Where one turn sends some rows of the set: a few examples, then the rows asked:
Napup: [ -9  -3   5 -11 -13 -17 -14   0 -24   9   0  -2  -2   7  17  11   4 -18
  -5  -3   3   5   6 -17 -13  11 -18  -8  -1   0   7  -3 -15  -3 -12   3
  -5  -8  -8  -2   5  15  14   7 -10   0  -2 -13  -2   1  11  18  -6 -20
  19]
Gagu: [  2  -4   1   5  -3  -9   7   7 -16  -8   8 -19 -12   7  -7   6  -5  -3
   2   8 -18 -15 -20  -1   8  10   9  11  -6 -10   2   9   6  12  17   8
 -12   8  -7  -2 -15  12  -8  -1   0  -8   3   2 -14   3   1 -12   1  -1
   3]
zamot: [ -5   2  14   5 -17  10  11   4 -11  13  -5  16  -3 -10  -5  -6   1   7
   5  -4 -10  -4   6  -1   4  -9 -13 -26   4   1  -7  -7 -22   9 -13 -13
  -6   5   0  -9 -11 -17  -3  -3   1  -3  15  -1  -5  12 -16  -3   4  11
   5]
Dez: [  2  14 -13   5   0  -6 -10  -4  18  14   6  -2  11  14 -16  11 -11  -4
   0   1 -10   5   3  -6 -12 -10  -6 -11   1   0  20 -10   1  -5 -11  10
  -9  -6  10 -11  -3   2   8   1 -14   8 -14   8  10   3 -10   9   4  -8
 -11]
Koso: [  2   0   4   6  -3  -9  11   5 -16  -7   4 -18 -10  10  -6  -1  -4  -3
   6   9 -14 -14 -17   3  10   9   8  15  -4 -10   4  14   6   8  20   8
 -12   4  -3  -5 -12  11 -10   2  -2 -10   0   1 -14   7   3  -7   2   0
   0]
petum: [  1  16 -16   6   2  -5  -9  -3  15  15   8   1  13  15 -16  14  -6  -8
   4  -1  -9   3   3  -4 -11 -11  -9  -9   1   0  19  -7  -3  -3  -7  11
  -7  -5  14  -9   0   3   8   1 -15  10 -16   9  12   4  -5   9   6  -6
 -14]
pagoz: [  2  11 -22   2   3  -5 -14   2  14  16  12   3  10  10 -17  24  -6  -9
   0  -2 -15   1   0  -9 -11  -9 -10 -13  -2  -2  17 -13  -4   2 -10  12
  -6   0   9  -4  -4   5  11  -1 -12  12 -12  11  11   0  -5   3   7  -5
 -12]
pab: [ -9  -4   6 -11 -12 -17 -14   0 -22   9   1  -2  -2   6  16  11   3 -17
  -5  -2   3   5   6 -18 -13  11 -18  -9  -1   1   7  -4 -15  -4 -11   2
  -6  -7  -9  -2   5  15  14   9 -10   0  -1 -12  -3   0   9  17  -6 -21
  20]
vod: [ -9  -4   6 -11 -12 -17 -14   0 -23   9   0  -2  -2   6  16  13   3 -17
  -6  -2   2   5   5 -19 -13  12 -18 -10  -1   0   6  -5 -14  -4 -13   3
  -5  -7 -10  -1   4  15  15   7 -10   0  -1 -12  -3   1   8  17  -6 -20
  20]
Mituv: [ -7   7  12   6 -13  11  12   3 -16  15  -4  19  -1  -8  -5  -5   8   2
  12  -6  -7  -6   7   3   8 -11 -16 -21   4  -1  -6  -3 -27   9  -8 -13
  -3   4   7  -9  -7 -17  -4  -1  -2  -2  12   0  -2  14  -7   1   7  14
   1]
mokul: [ -7   5  14   6 -16  11  11   2 -12  13  -6  16  -2  -8  -5  -9   4   5
   8  -5  -7  -4   7   2   6 -10 -13 -22   5   0  -7  -3 -24   8 -10 -13
  -5   3   4 -11  -9 -17  -4  -1  -1  -4  12  -1  -5  14 -12   1   4  11
   2]
Punuv: [  3   9 -18   2   2  -6 -14   1  17  14  11   0   9  10 -17  22 -10  -6
  -3   0 -16   2  -1 -11 -14  -9  -8 -15   0  -2  17 -15   0   0 -13  11
  -7   0   6  -5  -7   4  10  -3 -10  12  -9  10  10   0 -11   2   5  -7
  -9]
kini: [ -9  -4   4 -12 -11 -16 -15   0 -24   9   1  -2  -1   6  16  13   5 -19
  -5  -3   2   4   5 -19 -14  10 -19  -9  -1   0   5  -4 -16  -2 -11   2
  -4  -7  -8   0   5  15  15   8  -9   1  -1 -12  -3   0  11  16  -5 -20
  20]
vupoz: [-13  -3  14   7  10   1   7   6   0  -8  -6  12  -9  -5  11 -11  16   3
   0   3  -2   5  -4  -1  -3   8  -8  -6  -1   7  -1 -12   3  15  10  13
   3  -3   0  10   6   8  -7  16  16   2  -4   9  20  -6  19  -1 -16  12
 -15]
Vid: [ -6   0  11   3 -15  10   7   6 -12  14  -2  16  -4 -11  -6   0   2   5
   4  -5 -13  -6   4  -3   4  -9 -14 -27   2   0  -9  -9 -24  13 -14 -13
  -5   8  -1  -6 -12 -16  -1  -4   3  -1  17   1  -6  11 -14  -6   4  12
   5]
Kof: [  1  15 -20   4   4  -4 -12   0  12  16  11   2  12  13 -16  19  -4 -10
   4  -3 -12   1   2  -6 -10 -10 -11  -9  -1  -2  18  -9  -5   1  -8  11
  -5  -2  13  -5   0   5   9   0 -14  12 -14  10  13   1  -1   7   7  -5
 -14]
popap: [  1  -1  -2   5  -1  -9   8   7 -20  -6   9 -16 -10   8  -6   7   0  -7
   7   5 -16 -17 -18   2  11   9   6  14  -7 -10   2  11   2  12  22   8
  -9   8  -2   0 -12  13  -8   0  -1  -7   0   4 -12   5   9 -10   4   1
  -1]
Sizu: [ -9  -4   4 -12 -12 -17 -15   0 -24   9   1  -2  -3   5  16  13   3 -18
  -6  -2   2   4   5 -19 -14  11 -19  -9  -2   0   6  -5 -14  -3 -12   3
  -4  -6  -8   0   4  15  15   8 -10   1  -1 -12  -3   1  10  15  -6 -20
  20]
tup: [  2  -3  -1   3  -1  -9   7   9 -19  -7  10 -17 -11   7  -7   9  -3  -6
   4   6 -18 -17 -20  -1  10   9   6  12  -8 -11   2   9   3  13  19   8
 -10  10  -6   1 -14  13  -8   0   0  -7   3   3 -13   4   5 -12   2   1
   1]
Videg: [ -7   2   7   4 -14  11   7   6 -16  15   0  19  -3 -11  -6   3   6   2
   7  -8 -13  -8   3  -1   6  -9 -16 -25   1  -1  -9  -8 -27  14 -11 -13
  -2  10   1  -4 -12 -14  -1  -4   2   0  16   2  -3  10  -9  -6   6  14
   4]
toze: [-14  -4  17   8   9   1   8   4   3 -10  -8  10  -9  -5  10 -16  14   7
  -3   6  -1   8  -4  -3  -5   8  -7  -8   1   7   0 -13   6  13   8  13
   1  -4  -3   8   4   6  -7  16  18   1  -3   7  18  -6  14  -2 -18  10
 -14]
kirer: [-12 -10  14   5   9   0   4   8   3 -10  -6   8 -12  -9  10  -8  11   8
  -8   7  -7   7  -8  -8  -7   9  -7 -12  -1   6   0 -19   6  17   4  13
   1   0  -9  12  -1   7  -5  13  22   3   2   9  17  -8  10  -7 -18  10
 -11]
nuzo: [  2   2   1   6  -2  -9   9   6 -19  -5   7 -17  -9  10  -7   3  -1  -6
   8   7 -13 -17 -17   3  12   9   7  15  -5 -11   4  14   3  10  22   8
  -9   6  -1  -3 -10  12 -11   2  -3  -9  -1   2 -12   5   7  -7   3   0
  -2]
topo: [  4  10 -14   4   1  -7 -12  -1  19  13   8  -2  10  12 -16  15 -13  -3
  -3   3 -13   5   2 -10 -13 -10  -6 -14   2   0  19 -13   2  -2 -14  11
 -10  -4   6  -8  -6   2   9  -2 -12  10 -12   8   9   1 -14   5   3  -8
  -9]
zato: [  2  -3   4   5  -4  -9   9   5 -14  -9   5 -20 -11   9  -7   2  -6  -2
   3   9 -15 -14 -18   1   9   9  10  13  -4 -10   3  11   7   8  17   8
 -13   5  -6  -4 -14  11 -10   0  -1  -9   2   1 -15   4  -1  -9   1  -2
   2]
vuto: [-12  -8  17   7   7   0   6   6   4 -11  -8   8 -10  -8  11 -14  11   8
  -6   8  -4   8  -6  -6  -6   9  -6 -10   0   6   1 -16   8  13   5  13
   0  -3  -7   8   1   6  -7  14  19   1   0   8  17  -6   8  -4 -18   9
 -11]
nobis: [-14  -4  10   6  12   1   5   7  -2  -7  -4  13  -9  -9  10  -6  17   1
  -1   2  -4   3  -5  -4  -3   9 -10  -8  -3   6  -1 -15   1  18  10  14
   4   0  -2  12   4   9  -4  14  19   4  -1  10  20  -8  20  -4 -14  13
 -15]
bibe: [-13  -8  10   4  10   1   2  10   0  -8  -3  11 -11  -9   9  -4  14   4
  -5   4  -7   4  -9  -7  -5   9  -8 -11  -2   5  -2 -19   3  19   6  13
   3   2  -6  14   1   8  -4  13  21   5   1  10  19  -9  16  -8 -16  12
 -11]
takob: [ -9  -3   5 -11 -12 -16 -14   0 -24   9   1  -2  -2   6  16  11   5 -18
  -4  -3   3   5   6 -18 -13  11 -19  -8  -1   0   6  -4 -16  -3 -11   3
  -4  -7  -7   0   5  16  15   8 -10   0  -2 -12  -3   1  12  16  -5 -20
  19]
bovid: [ -8   5   7   5 -12  12   9   6 -18  16  -1  19  -3 -10  -5   1   8   1
  10  -8 -11  -8   5   2   7 -10 -18 -23   2  -1  -9  -6 -28  13  -8 -13
  -1   8   5  -5  -8 -15  -2  -2   0  -1  13   2  -2  12  -4  -3   8  15
   1]

bovid turns into Videg
zato turns into Koso
Now find these:
vuto turns into toze
petum turns into Kof

